One turning vector, and how many ticks it has turned
The counts run from 0 to 505.
306,-37,29,-162,-38,-39,-152,91,-15,208,55,-29,150,171,-245,43,-155,67,174,-28,218,-282,-14,-29,90,24,145,-142,-188,-151,-100,237,-87,124,-131,20,-206,74,258,1,-25,9,167,44,58,-108,6,-61,22,-162,-16,-157,153,-79,-178,182,-80,-155,178,-12,82,-57,-90,-52,194,150,-162,-97,-12,-72,-101,42,155,-90,13,55,110,232,254,-78
117
-17,27,283,-15,-127,-227,-94,107,-42,75,87,-101,187,265,-111,-3,-98,-44,227,-111,184,-264,39,-131,171,-126,-55,-97,-114,61,-5,11,116,43,-32,-150,7,-120,-37,167,-139,140,-109,-116,-55,119,-188,-135,-24,-187,-302,-65,-146,-22,-26,62,102,-106,73,-182,-92,-90,-16,75,165,-19,-227,-182,-71,-48,46,-3,-93,33,79,-65,-77,395,49,-185
378
0,-21,147,157,-96,-140,-140,48,80,179,-28,-117,66,237,-94,-20,75,5,358,182,126,-359,-58,-72,258,-28,-58,-101,-113,91,79,-73,226,327,-169,-5,204,-66,65,55,29,3,-64,-133,-76,68,-159,-205,-69,99,-160,-80,16,37,95,86,203,-102,76,-88,-23,-112,-8,-19,280,-5,27,-77,64,84,93,291,-66,-18,110,11,-170,-13,41,-43
400
207,-102,131,111,-83,-31,-71,-99,118,59,-157,-160,97,214,-156,118,-36,17,181,-124,307,-330,77,23,260,-104,114,7,-115,12,59,-155,81,107,-61,17,72,86,84,-18,-71,-45,-71,19,66,39,-72,-100,12,30,-311,-176,122,111,144,152,148,60,26,-162,-150,103,12,-102,210,63,-124,61,-245,-139,-3,165,52,80,137,75,-132,237,134,-27
468
301,-96,202,68,24,-37,-134,66,-66,-16,-112,-21,55,137,-212,89,-41,116,124,-8,203,-140,65,-40,283,-77,109,14,-93,-65,-27,136,68,292,-102,112,1,-6,300,38,192,85,96,9,-9,-194,-43,53,189,26,-183,63,203,106,136,259,-48,-89,194,-74,107,-12,-113,-161,271,238,-106,-9,-141,-82,-150,175,2,59,84,-10,124,91,297,50
265
297,-123,92,-126,80,-27,-192,71,82,143,-104,-129,20,186,-158,227,24,144,197,-63,275,-125,15,7,204,-85,-5,-130,-198,-61,-192,145,-2,72,-84,-37,-53,-24,322,100,-65,58,-44,48,70,4,10,-51,40,-70,-142,-145,111,-8,-100,159,35,-66,38,-214,-121,30,-151,-188,108,2,-160,10,-197,-216,-20,125,-8,-24,185,-10,-1,292,151,-34
292
277,-70,43,-67,-79,-10,-88,17,-16,216,22,-76,129,174,-196,62,-254,32,187,37,276,-275,-68,-11,77,-54,97,-147,-156,-216,3,177,-22,182,-160,15,-146,54,225,-90,47,34,145,16,-6,-106,-59,-87,19,-241,-57,-138,174,36,-152,162,-179,-120,188,13,56,-138,-11,-28,225,231,-164,-135,32,-41,-21,3,222,-70,53,-30,115,211,281,-42
481
92,-9,213,40,-14,-127,-206,160,-95,31,-9,36,168,228,-158,9,38,-4,136,-70,59,-157,41,-57,342,68,27,-16,-144,-21,-79,60,148,192,-95,-11,23,-184,114,216,111,51,194,-192,-12,-43,-177,-5,89,-97,-292,0,-153,40,57,211,137,-259,164,-90,90,0,-87,17,255,63,-246,-151,-154,-71,-43,36,-128,40,31,62,-93,198,116,-175
202
52,-54,193,8,-8,-85,-102,169,-140,44,-9,22,245,116,-187,-50,-188,-2,180,-159,111,-144,81,-132,242,-34,152,-56,-82,-125,-42,154,81,57,-212,-7,-35,-76,213,58,-22,20,124,-165,35,-66,-235,-89,105,-117,-253,-35,-53,20,9,217,74,-212,255,-50,96,-101,-179,-5,248,234,-249,-186,-115,-66,-18,-24,-46,24,-99,-8,-22,240,240,-73
414
252,-13,197,-153,50,-146,-173,147,110,93,21,-42,93,191,-287,46,-87,79,119,-166,194,-357,192,-27,111,131,214,-13,-176,26,-97,131,-37,37,-3,17,-98,193,187,13,-228,103,-51,72,100,17,35,-105,28,-37,-134,-129,114,-155,-97,139,147,-15,53,-58,-35,115,-201,-129,137,54,-71,76,-155,-144,-139,212,106,27,45,198,58,265,73,-82
322
102,64,122,61,-177,-204,-70,3,127,244,60,-87,103,279,-113,43,5,-53,387,123,156,-479,58,61,151,113,109,19,-198,-3,135,-48,80,156,20,72,-31,2,-92,72,-129,-49,56,-23,-113,93,-130,-153,-169,-26,-120,-280,104,-36,-85,62,86,74,-13,33,-16,-137,137,49,224,-113,-43,-78,-37,61,17,235,75,-44,81,181,-84,126,-22,-129
340
343,-35,155,-41,-26,-9,-81,84,154,130,-156,-2,-19,256,-264,-12,-143,180,238,13,196,-216,75,-64,81,17,108,-21,-121,-65,-32,160,-90,172,-83,49,-86,137,334,-158,75,122,-100,32,-35,-21,-95,-52,151,55,71,55,302,-8,-10,72,-14,95,146,-103,-25,-157,-145,-154,207,258,56,42,-36,-30,-25,168,152,61,33,-24,187,-87,165,7
90
50,82,211,110,-225,-270,-33,-27,39,134,126,10,142,286,-138,31,-112,-122,306,-23,104,-386,198,-15,207,8,103,71,-158,50,116,-35,63,57,153,50,-37,46,-110,19,-113,21,-12,-2,-176,64,-213,-75,-104,-67,-167,-166,152,-19,-88,50,-11,196,39,-16,62,-211,106,61,132,16,-104,-105,-152,69,-174,152,59,-23,-18,99,66,229,25,-187
343
144,80,313,-81,-41,-201,-101,240,4,96,93,54,226,251,-205,-131,-103,112,214,-66,89,-362,64,-133,62,251,204,40,-111,58,107,198,-38,176,-65,46,-119,-21,37,94,11,200,105,-72,-54,-29,-104,-62,115,-24,-182,39,-121,-147,22,138,61,-122,132,129,55,-74,-85,70,290,54,-139,-155,31,14,-18,122,-23,88,-77,185,29,107,57,-122
176
290,102,85,63,-277,-56,-49,-59,133,101,27,-9,63,425,-203,42,-222,67,359,120,229,-287,-54,-41,138,-23,-8,-42,-151,54,104,6,-78,167,44,43,-135,29,33,-19,125,62,58,184,-197,37,-133,4,2,-43,-24,-62,228,-6,28,75,-133,151,119,-24,59,-239,130,32,169,126,-92,-78,-40,55,-89,38,141,90,134,-62,92,65,204,-122
307
241,-115,173,-92,41,-61,-36,31,39,125,-105,-154,195,156,-82,138,-144,111,294,-118,327,-148,23,-56,83,-135,85,-117,-89,-110,4,166,-48,10,-207,29,-50,-17,199,5,-183,39,-84,19,-2,18,-71,-127,-20,-64,-301,-164,22,29,-12,210,24,-31,125,-133,-189,-64,-152,-106,196,67,-198,-92,-104,-212,150,-31,-60,39,102,-49,-73,358,203,38
80
204,-77,234,69,32,-109,-6,7,-13,90,-59,-112,156,175,-71,135,-136,80,345,-67,317,-109,36,-93,107,-250,37,-123,-50,-14,58,182,-43,45,-124,39,-26,-118,154,-1,-89,106,-121,108,-144,11,-92,-43,5,-6,-283,-127,113,82,48,211,-93,92,129,-138,-111,-161,-137,-111,127,74,-191,-75,-153,-162,50,27,-189,118,121,-122,8,342,288,55
78
132,-121,263,17,86,-83,-127,101,69,33,-198,-118,43,180,-151,56,60,129,208,-69,165,-179,25,-89,278,-100,-24,-37,-106,-24,-77,47,135,193,-147,-11,110,-72,191,107,-21,133,-135,-149,27,61,-108,-149,94,40,-323,-22,-82,79,132,163,210,-135,62,-208,-158,45,-192,-143,241,53,-69,-25,-128,-151,133,162,-129,44,135,34,-135,170,59,44
231
84,65,205,34,-40,-144,-208,185,-23,65,-30,25,22,297,-249,-165,-94,117,182,64,18,-246,22,-159,196,29,-15,-38,-105,30,-60,164,63,312,-68,-93,2,15,249,26,168,235,-33,-127,-64,-32,-170,-87,174,-32,5,153,74,-87,-25,-21,60,-157,218,-100,135,-219,-172,-35,241,250,68,-102,87,104,-51,201,83,29,-25,-25,151,-106,105,-73
392
231,-7,199,74,-72,-62,-9,29,38,14,-149,42,79,262,-193,-103,-233,106,202,-57,153,-227,-4,-114,164,-16,82,85,-38,-114,156,55,27,266,-135,39,-41,-6,159,-81,213,173,33,-129,-123,-45,-225,-63,215,-22,-166,98,50,82,117,90,-16,-32,208,-88,4,-179,-17,35,337,350,-85,-136,6,18,67,-56,94,127,-31,-51,16,-41,173,-36
240
233,35,81,-25,-36,-2,-66,63,168,165,-172,13,96,240,-279,-43,-203,222,333,54,185,-184,24,-116,58,42,71,-51,-123,-121,-30,188,-81,113,-208,89,-104,124,379,-135,-7,17,-53,32,-43,13,-137,-120,129,131,86,-24,224,-27,24,57,30,18,180,-67,8,-224,-195,-124,221,263,-8,-16,-9,-34,51,85,81,66,34,-47,15,-94,208,-13
454
229,-133,202,11,45,-60,-9,39,25,122,-190,-104,159,117,-76,124,-94,121,294,-107,306,-147,-4,-44,148,-120,55,-64,-84,-140,49,170,16,97,-235,25,1,-104,157,70,-97,70,-59,-78,-36,24,-123,-144,60,-39,-353,-124,-51,83,33,217,49,-79,102,-133,-202,-68,-109,-62,235,79,-220,-78,-124,-199,170,-20,-120,58,85,11,-153,314,169,48
443
96,-103,169,-58,96,-119,-100,217,-103,197,-54,-37,163,67,-133,-38,-57,117,285,27,96,-120,17,-141,85,-27,56,-123,-77,-162,-61,302,103,209,-289,17,-31,-113,333,59,-24,86,55,-178,-27,-95,-136,-151,67,-43,-102,-49,-4,15,-69,174,22,-192,218,-27,45,-204,-270,-100,264,167,-94,-164,48,-63,72,94,-105,-50,-51,-46,3,97,189,88
418
291,-22,148,-15,-24,-20,-1,68,107,92,-191,22,32,199,-232,-77,-252,171,253,-102,199,-199,73,-76,80,-44,63,34,-85,-187,5,155,-79,106,-135,19,-90,111,316,-167,64,142,-85,-60,-81,-14,-199,-114,150,-62,-5,32,247,7,-22,-5,-50,52,213,-119,-23,-288,-151,-49,234,341,-8,-36,-66,-20,9,57,162,66,-41,-59,137,-10,203,13
452
108,86,109,66,-193,-199,-94,-6,102,208,68,-57,143,281,-151,67,-35,-119,330,50,133,-476,89,13,185,114,115,69,-192,-11,114,-85,98,71,53,24,-33,32,-102,56,-135,-59,42,-27,-108,95,-169,-180,-197,-72,-197,-275,79,-7,-103,56,136,113,5,-31,-12,-132,123,84,195,-31,-100,-85,-69,49,-35,152,131,-56,29,175,-45,210,-3,-191
341
-57,32,280,162,-111,-297,-130,114,12,97,-18,-42,16,187,-172,-13,15,-131,239,-6,10,-361,214,-105,320,-90,-10,23,-168,45,-58,-83,243,136,57,-51,156,57,61,20,-95,43,-146,-168,-102,82,-217,-155,-53,4,-136,-87,136,17,-33,-42,176,72,67,-176,78,-143,-137,-39,178,79,82,-41,-125,121,-137,320,26,-29,-73,60,101,29,-15,-114
192
44,45,260,113,-9,-162,-197,194,-80,-27,21,60,164,278,-162,16,70,63,204,-18,4,-169,135,-142,337,76,94,7,-119,82,-39,124,151,209,-49,49,60,-135,112,211,61,101,79,-112,-66,-20,-100,20,111,114,-285,4,-81,-19,144,201,168,-144,132,-24,120,-19,-136,-40,196,77,-137,-68,-186,-48,-96,203,-238,73,43,107,-35,107,117,-98
200
162,-52,-6,59,-138,48,-207,-43,166,204,-102,-180,39,311,-202,79,-29,75,334,119,249,-219,-96,-96,243,-132,-61,-239,-155,44,-107,-59,78,172,-209,-10,68,114,255,-40,-7,-122,-98,98,15,71,-68,-135,-48,89,-25,-129,244,35,73,117,120,-29,110,-176,-45,-48,-76,-188,165,103,-21,46,-30,-43,53,204,39,6,185,-99,-89,38,188,-67
461
457,-81,115,-124,71,8,-121,37,193,182,-228,-41,-48,249,-201,126,35,194,200,-13,240,-305,53,85,138,143,73,53,-188,-180,-3,108,-42,217,-43,43,-136,91,260,47,50,147,33,-6,6,40,-28,-81,54,-17,-118,-97,119,32,-80,97,79,-6,0,-125,-191,69,2,-88,249,69,-27,21,-138,-130,36,129,128,2,155,168,-8,107,52,-24
298
133,-99,236,176,9,-118,-72,41,13,-32,-177,-38,71,105,-212,65,-92,59,122,-121,178,-201,231,-116,282,-156,196,15,-74,-16,-76,19,88,77,-21,70,86,143,248,-85,-65,19,-125,-10,1,-47,-101,-16,132,85,-216,-6,231,40,81,167,129,71,120,-134,30,-41,-228,-180,168,247,-25,62,-258,-51,-132,255,0,89,-2,37,95,132,217,24
259
82,41,193,36,-39,-62,-236,199,45,100,0,-1,68,298,-228,-159,-45,128,263,115,-5,-263,2,-155,199,57,-37,-92,-126,78,-55,149,117,300,-118,-22,39,-9,241,41,144,171,-3,-92,-65,-19,-119,-124,122,65,56,115,35,-83,38,12,137,-183,182,-43,124,-165,-185,-55,253,182,84,-75,95,133,-23,233,-28,17,12,-32,76,-156,127,-83
393
209,-117,254,14,63,-70,-138,77,64,27,-222,-82,52,177,-137,51,24,121,167,-136,180,-212,27,-95,266,-25,-14,16,-93,-74,-8,22,150,224,-152,-39,81,-1,158,66,18,144,-75,-217,70,48,-145,-155,111,-54,-312,-8,-54,90,96,148,212,-157,79,-258,-168,66,-100,-58,272,122,-117,-21,-145,-151,122,84,-42,73,88,61,-147,193,46,-38
232
285,-93,248,158,-75,-71,-19,-80,54,3,-106,-72,69,198,-168,103,-109,20,119,-162,303,-290,199,-22,236,-142,176,94,-124,10,152,-95,66,153,33,91,52,92,40,-45,-16,66,-85,64,-36,-12,-78,-8,57,-10,-347,-99,184,112,110,191,-17,140,46,-147,-79,54,28,-97,198,153,-116,10,-253,-117,-94,158,71,123,43,52,21,260,209,1
470
